(in the rows, 128 means zero)
Rotation paths and how fast each direction turns (degrees per step)
Each turn is a multiple of 5 degrees from 10 to 175, or 0.
Each row of a path follows its step; steps can be skipped.
path 1
step 2: [134 125 127 127 119 126 134 134 128 124 124 130 119 120 124 135 121 139
 128 136 127  95 135 123 139 133 137 120 125 127 135 121 120 132 121 129
 131 127 138 132 115 131 133 136 125 130 116 137 120 123 117 127 125 124
 119 124 123 122 126 117 129 113 133 136 126 117 112 117 123 125 142 139
 120 116 123 138 114]
step 4: [134 137 128 142 128 145 134 129 125 120 130 121 124 128 135 120 152 133
 122 127 119 123 124 130 130 136 134 127 128 121 131 113 142 120 130 128
 133 117 148 142 134 140 116 142 125 130 124 123 123 120 133 126 118 129
 127 126 130 119 127 138 132 129 129 126 133 138 121 129 136 109 133 138
 134 112 136 120 130]
step 11: [136 125 127 135 123 144 130 132 124 134 133 125 135 126 135 137 125 117
 126 137 112 128 123 123 146 137 140 120 133 131 137 113 117 139 127 124
 131 107 123 109 136 131 118 130 127 124 125 130 129 130 115 125 117 136
 136 122 123 128 134 139 126 144 138 140 123 123 124 132 131 119 128 137
 127 115 136 137 126]
step 13: [125 126 118 130 138 121 134 127 135 120 137 138 146 135 142 135 139 131
 134 124 118 128 125 123 143 121 123 122 143 124 129 131 140 116 134 135
 108 119 135 116 121 139 122 135 142 127 131 127 135 134 113 143 120 124
 123 122 138 119 131 120 124 122 125 131 126 128 128 127 123 120 139 121
 141 119 131 129 129]
step 15: [136 141 135 115 131 143 141 118 132 127 133 129 142 113 130 137 115 117
 134 138 124 126 122 121 137 130 132 119 141 126 126 122 130 124 125 132
 144 122 117 121 123 113 127 134 135 125 123 125 131 127 129 137 116 126
 123 151 138 123 126 124 137 123 131 130 127 123 112 128 140 123 140 125
 124 128 127 126 117]
step 17: [124 128 131 145 124 122 127 124 123 127 119 131 140 137 125 134 132 126
 120 126 131 139 113 119 128 136 125 109 118 125 138 123 130 131 129 126
 126 117 136 113 126 128 123 142 135 142 135 130 129 131 139 128 115 125
 121 124 132 129 131 105 132 130 145 135 121 123 122 127 127 113 134 132
 128 123 150 125 121]
step 24: [129 118 121 123 122 138 117 118 117 125 139 126 136 132 114 122 128 122
 136 121 130 118 139 138 125 130 131 131 137 128 131 116 121 140 131 122
 139 122 119 108 138 139 128 135 137 139 147 134 126 134 128 130 124 131
 113 141 126 138 134 116 141 125 130 135 121 130 120 126 130 114 126 126
 142 133 133 132 126]
step 30: [133 136 123 132 120 127 126 130 114 133 132 124 132 121 141 111 136 137
 127 130 120 133 122 139 128 128 149 117 135 137 147 114 135 139 126 126
 142 114 134 128 126 129 130 145 137 119 135 130 119 124 125 124 119 137
 134 141 128 136 131 129 120 132 128 131 109 131 125 137 126 121 122 131
 131 126 138 133 137]
step 32: [145 121 126 127 130 127 133 135 137 124 133 124 132 135 144 123 134 114
 122 136 127 121 116 115 128 125 133 129 138 128 134 125 136 142 123 145
 112 118 136 116 128 134 129 129 135 129 133 145 119 131 114 127 122 119
 119 112 125 133 126 125 127 127 122 120 124 118 115 133 120 131 134 125
 140 129 121 145 126]
Speeds:
[128 129 128 129 131 130 127 130 129 128 127 129 128 126 127 128 126 127
 127 128 128 126 129 129 129 130 128 127 121 127 125 126 127 132 132 130
 126 127 128 128 129 128 127 130 124 130 127 130 130 126 127 128 128 131
 127 125 127 123 128 130 130 127 131 131 125 128 132 125 129 130 127 128
 129 127 129 129 129]
45
[129 133 127 129 126 129 130 128 128 130 128 129 125 129 126 125 127 127
 128 127 128 127 129 125 127 129 128 130 126 129 130 129 129 127 127 131
 127 132 129 129 130 130 126 125 127 130 123 127 128 128 127 129 131 127
 130 130 128 128 127 129 126 127 128 128 127 126 127 126 125 126 128 128
 129 129 133 124 124]
170
[129 128 126 128 125 126 126 127 128 130 128 126 128 129 129 126 125 127
 127 126 129 129 131 129 126 127 128 126 129 131 125 129 125 131 131 130
 129 128 129 125 127 125 130 129 129 128 130 132 128 127 129 129 127 125
 131 129 128 127 126 127 128 128 131 127 129 131 127 129 128 131 129 129
 135 130 127 123 127]
10
[127 127 126 126 128 127 129 129 126 124 127 128 129 131 129 127 128 129
 130 128 128 129 131 129 130 130 129 123 128 127 127 129 129 129 131 126
 130 131 127 126 130 130 128 126 127 129 130 126 129 126 130 131 126 126
 131 127 127 130 131 127 125 131 126 130 123 128 128 128 124 127 125 128
 128 126 128 130 127]
60
[128 128 131 128 127 125 130 125 125 132 128 125 130 129 125 130 127 128
 127 129 127 132 128 131 129 126 126 129 126 128 126 129 129 130 127 127
 130 129 127 127 131 130 127 128 132 132 126 127 128 125 127 127 127 127
 126 129 130 129 128 125 128 126 128 125 129 130 129 124 130 128 127 125
 129 126 128 130 127]
155
[129 127 130 129 126 126 127 127 130 128 128 124 125 127 131 128 129 130
 127 128 128 127 129 128 129 127 130 125 128 130 131 128 128 131 128 128
 129 130 128 132 128 130 126 128 133 125 129 129 128 126 125 125 130 129
 129 125 128 126 125 132 124 126 127 128 127 128 127 127 128 129 128 130
 128 127 128 131 127]
155
path 2
step 0: [121 109 126 122 124 135 139 144 130 119 125 130 133 124 131 136 128 127
 140 115 128 125 131 126 113 116 109 117 131 129 143 129 131 139 121 145
 131 123 124 121 124 131 131 118 130 118 130 133 138 120 132 141 123 113
 134 132 129 118 127 121 114 137 127 136 119 142 119 110 128 127 135 144
 122 128 134 133 126]
step 3: [127 133 141 117 134 144 117 129 113 131 135 132 124 114 110 135 113 122
 127 135 137 112 142 131 129 108 146 128 117 125 121 123 118 129 129 129
 129 126 115 141 132 139 127 132 124 131 134 138 140 145 124 128 124 133
 143 127 128 131 127 130 127 130 133 121 133 130 121 130 126 119 136 146
 123 125 140 136 131]
step 8: [135 115 139 114 131 126 129 119 119 124 127 143 133 123 125 112 119 133
 137 125 124 140 130 131 131 131 127 121 127 135 134 120 123 117 105 120
 121 118 148 136 130 126 119 113 111 127 130 131 140 136 135 128 125 118
 128 122 130 114 128 109 131 134 137 128 122 137 121 136 121 123 135 121
 125 116 133 114 120]
step 13: [129 133 128 136 120 120 122 132 122 122 146 140 119 136 127 122 125 124
 124 131 110 121 132 139 123 148 124 128 129 121 135 132 130 121 123 114
 138 125 129 129 127 127 124 122 135 113 131 136 137 139 132 120 131 128
 118 113 133 150 116 112 129 125 126 125 142 121 125 114 133 127 119 123
 114 131 145 141 119]
step 17: [122 121 127 137 135 130 126 129 140 134 132 113 110 119 125 132 132 127
 130 106 133 130 128 131 127 128 128 142 118 129 130 130 118 133 123 141
 130 143 129 137 135 125 124 115 133 127 134 121 135 124 155 113 125 127
 126 126 116 126 132 117 126 139 116 138 126 134 132 117 136 121 119 133
 102 130 127 122 122]
step 19: [146 128 128 117 122 130 139 125 141 126 126 130 117 131 109 130 130 132
 133 132 125 141 128 125 124 131 137 129 143 114 127 125 139 126 132 124
 121 121 131 127 127 132 129 133 125 143 131 128 122 128 121 131 132 125
 125 138 137 136 120 141 134 144 122 131 118 148 135 140 129 123 137 142
 123 115 139 127 101]
step 24: [152 119 124 136 124 122 123 118 124 124 135 118 130 133 132 115 115 118
 130 138 117 113 152 129 139 133 125 136 134 115 131 113 117 129 129 129
 114 136 126 129 121 125 127 129 120 128 138 121 120 129 131 130 141 120
 130 105 122 130 132 139 127 130 125 138 126 120 133 134 136 119 134 136
 125 141 137 119 129]
step 28: [129 138 126 124 120 133 119 147 118 124 151 116 122 123 126 139 126 122
 139 139 130 128 137 127 143 123 144 132 113 131 127 132 123 141 129 120
 141 136 118 131 127 137 128 129 124 128 134 134 129 130 125 122 120 130
 130 120 125 128 125 120 122 134 128 106 117 136 127 130 118 101 126 125
 124 139 139 130 121]
step 29: [133 116 119 119 117 116 122 118 141 116 128 123 132 134 124 130 135 127
 121 123 128 139 123 112 124 120 117 134 132 134 114 108 129 125 120 120
 126 130 133 122 130 136 124 130 129 116 104 137 111 144 131 127 125 135
 116 111 124 123 137 125 123 130 128 145 127 122 134 117 132 136 134 123
 125 119 129 137 130]
Speeds:
[128 128 130 126 127 129 131 131 126 124 124 128 128 128 128 128 126 132
 129 126 129 126 127 129 129 128 130 128 127 128 130 131 129 130 124 129
 127 127 128 124 130 129 127 128 132 128 127 127 127 123 129 128 128 127
 127 130 125 129 130 130 128 127 127 128 130 127 129 130 128 130 125 129
 127 131 126 130 130]
70
[129 132 130 126 133 127 129 131 128 125 127 131 129 127 125 125 128 128
 128 125 127 130 127 128 128 131 129 128 124 124 126 127 127 125 128 128
 126 128 127 129 129 128 128 132 128 128 126 128 130 128 125 130 127 129
 129 129 127 127 127 127 126 128 130 124 131 128 125 125 129 127 128 127
 130 128 127 122 127]
60
[130 127 131 126 132 129 126 130 128 128 128 128 126 126 129 130 126 127
 127 128 129 129 127 127 125 127 129 130 128 128 127 125 129 129 132 123
 129 129 129 127 128 127 127 128 131 127 127 129 125 129 126 131 130 126
 127 128 130 129 127 126 131 124 129 126 132 124 130 128 128 127 127 131
 129 127 131 133 129]
40
[128 127 126 129 126 127 130 126 125 124 130 124 126 128 126 132 131 125
 127 127 125 126 128 129 127 130 127 122 129 129 127 129 127 124 127 128
 126 129 129 128 123 127 128 130 128 128 125 128 128 126 128 129 129 128
 127 127 129 125 126 127 127 125 129 127 130 126 129 125 129 131 129 129
 126 127 128 129 130]
160
[130 132 126 130 126 130 130 129 129 127 130 130 126 128 132 128 131 127
 126 124 125 130 130 126 130 126 129 125 128 127 129 128 127 128 129 128
 132 128 126 124 131 129 126 126 128 127 129 127 127 125 129 128 132 126
 128 130 131 129 128 127 128 129 126 128 129 128 127 126 126 128 127 131
 125 126 130 125 125]
170
path 3
step 15: [145 128 126 124 132 134 140 141 129 134 135 128 125 141 134 127 134 114
 134 128 121 140 118 129 126 128 140 120 118 133 133 148 122 111 127 128
 127 120 116 118 118 121 143 140 133 130 128 130 127 125 129 121 126 129
 135 138 135 117 122 129 124 132 119 131 113 136 138 136 114 123 126 120
 126 125 136 133 149]
step 17: [137 127 128 117 135 135 136 123 131 139 123 140 120 127 132 122 133 119
 150 125 119 132 121 137 129 126 133 135 119 135 118 122 139 120 124 120
 130 114 122 129 134 123 127 117 117 131 132 131 134 126 109 134 128 128
 135 138 118 126 112 123 133 141 106 119 138 119 140 129 122 128 121 115
 133 135 131 123 122]
step 19: [140 122 117 113 123 128 120 129 132 123 121 129 134 123 136 110 121 130
 133 119 125 149 112 133 136 121 122 121 130 126 119 135 134 131 105 121
 138 129 118 125 131 124 144 128 110 125 121 124 133 114 126 142 137 136
 133 124 130 120 123 129 127 120 137 123 130 126 125 122 118 143 127 122
 126 134 127 135 124]
step 20: [140 136 127 113 126 123 132 140 119 130 130 138 120 131 130 126 138 122
 151 109 124 147 117 139 122 124 128 133 123 131 129 126 119 122 136 119
 129 134 115 135 142 123 134 123 126 128 123 126 131 123 113 122 112 121
 127 126 129 132 127 137 121 121 113 120 135 112 127 130 110 125 131 121
 127 121 122 131 128]
step 22: [140 119 124 130 135 131 138 131 126 134 118 136 117 121 144 121 121 137
 127 111 122 131 121 145 136 117 133 119 115 144 137 141 130 136 115 130
 131 118 127 129 121 118 132 123 108 140 117 111 129 120 133 135 125 132
 138 130 131 121 125 128 122 121 118 131 118 128 129 124 116 131 131 123
 135 127 122 128 122]
step 23: [129 131 137 119 144 129 122 126 134 128 128 123 128 144 134 128 139 117
 143 107 137 126 111 136 136 120 140 147 122 122 124 129 128 119 131 131
 127 116 109 123 124 122 128 126 122 124 116 121 131 123 122 123 124 133
 132 122 123 119 123 126 130 127 107 120 125 111 139 134 123 121 126 121
 131 137 129 122 127]
step 24: [159 120 134 128 127 134 121 129 128 130 136 116 134 133 128 128 124 124
 132 128 123 127 111 128 126 129 133 121 108 122 124 136 133 121 120 134
 129 125 110 114 129 135 127 124 118 130 134 124 134 124 128 145 122 135
 126 143 142 136 117 123 138 139 114 132 127 130 119 129 124 129 137 120
 132 128 124 143 134]
step 28: [143 128 121 123 126 128 125 145 122 128 119 132 126 130 139 120 121 114
 135 118 127 147 128 144 125 114 137 128 125 142 134 130 122 127 119 131
 131 119 123 125 123 123 136 142 111 128 132 124 129 138 125 123 135 135
 148 128 136 112 126 124 124 121 125 131 120 120 141 119 116 131 126 128
 139 126 133 126 142]
step 32: [139 132 127 121 124 126 122 130 115 121 134 126 124 138 124 116 136 122
 137 125 137 136 103 135 130 126 132 129 127 131 114 140 132 124 122 109
 127 135 119 122 131 120 138 128 117 128 117 129 126 113 132 131 127 125
 126 123 119 137 120 137 127 126 115 120 136 114 129 133 112 139 130 113
 117 130 130 144 124]
Speeds:
[127 132 127 127 126 126 128 131 127 130 128 127 127 125 129 129 127 130
 129 130 131 129 126 128 129 132 127 124 130 126 128 131 125 125 128 127
 129 130 127 128 129 126 130 126 131 129 126 129 127 126 127 129 127 129
 124 127 128 128 131 130 129 127 131 128 128 127 127 129 125 130 125 125
 132 126 129 129 129]
60
[128 123 130 130 128 129 127 128 126 130 124 130 126 127 128 128 127 128
 128 127 127 128 127 127 127 129 126 127 128 129 130 128 126 126 130 129
 127 130 128 132 128 130 128 130 129 132 126 125 130 126 127 130 125 125
 129 129 129 128 126 128 127 131 129 130 129 129 125 132 125 124 128 127
 127 127 125 127 129]
160
[125 130 129 129 128 127 130 127 128 125 127 126 125 126 129 129 127 125
 125 127 129 130 128 129 126 126 127 130 130 129 127 130 128 129 126 127
 128 129 129 130 126 130 134 128 125 130 128 125 131 126 129 126 129 128
 131 127 125 129 128 128 131 128 129 126 125 126 124 129 128 130 127 128
 128 129 131 129 126]
115
[127 130 127 131 128 127 131 132 127 125 127 128 130 126 127 129 129 124
 128 127 127 130 128 130 130 127 128 127 125 130 126 130 130 128 132 126
 129 127 126 130 128 128 127 131 130 130 128 130 127 127 128 126 128 127
 128 126 130 129 131 124 125 126 126 127 128 129 131 132 129 124 128 126
 127 125 130 128 124]
145
path 4
step 4: [126 125 139 126 125 117 133 135 143 131 125 124 112 116 123 128 139 135
 123 123 121 116 124 129 123 143 133 133 127 106 122 127 132 142 120 120
 132 129 139 130 128 125 128 109 124 130 131 136 135 126 130 133 136 126
 130 121 137 132 130 144 120 143 148 118 134 128 123 132 136 129 132 122
 127 129 122 117 137]
step 8: [133 148 143 132 130 126 125 121 133 128 130 121 130 130 115 119 121 131
 123 123 131 130 139 117 123 128 135 131 150 132 126 119 126 137 129 140
 133 122 134 128 133 136 127 128 122 130 115 128 130 121 141 125 130 143
 131 126 128 127 132 118 115 146 120 132 124 124 132 130 119 142 131 122
 108 136 115 127 132]
step 14: [132 131 127 136 123 132 132 124 128 117 128 132 135 128 127 118 130 147
 124 140 135 120 125 113 128 122 124 139 129 135 132 130 116 127 141 139
 132 139 118 130 122 125 127 127 125 140 131 135 125 135 116 143 115 109
 122 131 113 118 130 137 135 131 123 122 124 141 129 126 127 122 127 138
 127 107 136 133 121]
step 18: [115 127 130 119 118 137 142 142 126 125 123 121 120 120 124 115 138 128
 135 124 135 133 128 123 135 127 121 124 114 139 123 130 135 126 128 139
 133 130 130 127 124 133 119 134 126 139 128 130 118 129 137 126 132 119
 121 110 130 138 134 125 132 119 130 136 133 109 131 135 140 106 130 125
 123 123 134 140 119]
step 21: [132 115 127 130 127 121 132 137 127 130 123 131 113 122 117 126 137 135
 136 138 123 125 136 141 120 136 117 130 123 120 122 136 120 134 122 136
 109 115 139 134 133 137 128 128 131 125 123 130 140 138 134 118 133 123
 118 119 111 125 123 118 122 137 132 128 127 118 133 134 145 114 126 120
 131 126 122 138 138]
step 25: [129 134 117 119 132 120 120 132 121 121 122 134 129 131 124 123 116 125
 130 132 133 124 129 115 123 119 140 113 129 126 132 128 119 138 125 139
 132 116 132 146 135 125 113 130 145 117 131 127 131 121 119 113 130 131
 136 121 133 121 120 129 107 136 118 139 135 127 125 123 124 135 132 124
 121 123 132 133 140]
step 28: [126 124 125 131 125 131 115 129 117 130 129 134 136 125 127 125 135 125
 148 138 134 133 136 131 124 132 127 117 120 133 142 134 124 124 136 125
 124 124 119 146 133 119 127 138 131 129 133 129 126 130 129 121 118 148
 137 134 117 129 130 132 116 115 122 141 124 142 126 110 118 136 133 128
 119 135 119 116 118]
step 31: [122 128 137 142 135 144 131 130 129 134 126 119 133 121 135 125 136 125
 131 141 134 113 120 123 147 134 139 125 127 145 126 135 126 125 133 122
 135 130 127 124 119 126 133 132 131 140 127 141 129 144 117 125 117 139
 135 138 119 138 128 118 130 133 120 120 113 142 120 122 128 128 130 130
 119 128 132 123 133]
step 35: [118 121 138 127 117 130 131 115 134 125 128 127 125 134 133 127 128 138
 124 109 140 128 144 143 129 136 129 127 108 141 123 118 136 134 130 121
 131 121 123 121 122 126 116 124 139 130 124 131 126 127 121 125 128 123
 126 130 139 141 134 122 122 117 128 121 112 120 116 137 128 118 130 144
 135 130 126 138 129]
Speeds:
[128 126 129 126 129 130 127 126 128 127 127 131 124 127 126 129 127 129
 130 125 127 128 129 127 130 128 128 128 126 128 128 127 129 130 131 128
 129 127 132 129 129 131 127 125 127 126 131 128 127 130 132 128 132 125
 132 129 126 130 125 130 131 129 127 126 126 124 129 128 130 128 131 127
 133 128 129 129 127]
20
[127 127 126 127 125 128 126 129 127 129 133 127 129 124 126 128 129 126
 128 128 132 128 129 131 130 128 128 127 129 131 131 128 128 129 129 129
 128 131 126 128 125 131 124 126 126 127 129 127 132 130 125 124 128 130
 128 124 130 129 127 126 127 132 126 128 128 127 129 129 125 128 128 129
 130 128 127 128 127]
110
[127 126 126 126 127 132 125 124 128 130 127 127 127 126 129 129 129 129
 133 126 127 133 128 127 125 125 128 128 129 125 130 126 128 126 128 128
 130 130 130 127 128 125 129 132 128 127 128 126 130 128 127 128 130 131
 129 129 128 125 128 128 131 129 129 130 128 133 128 130 127 127 130 126
 127 126 126 127 129]
85
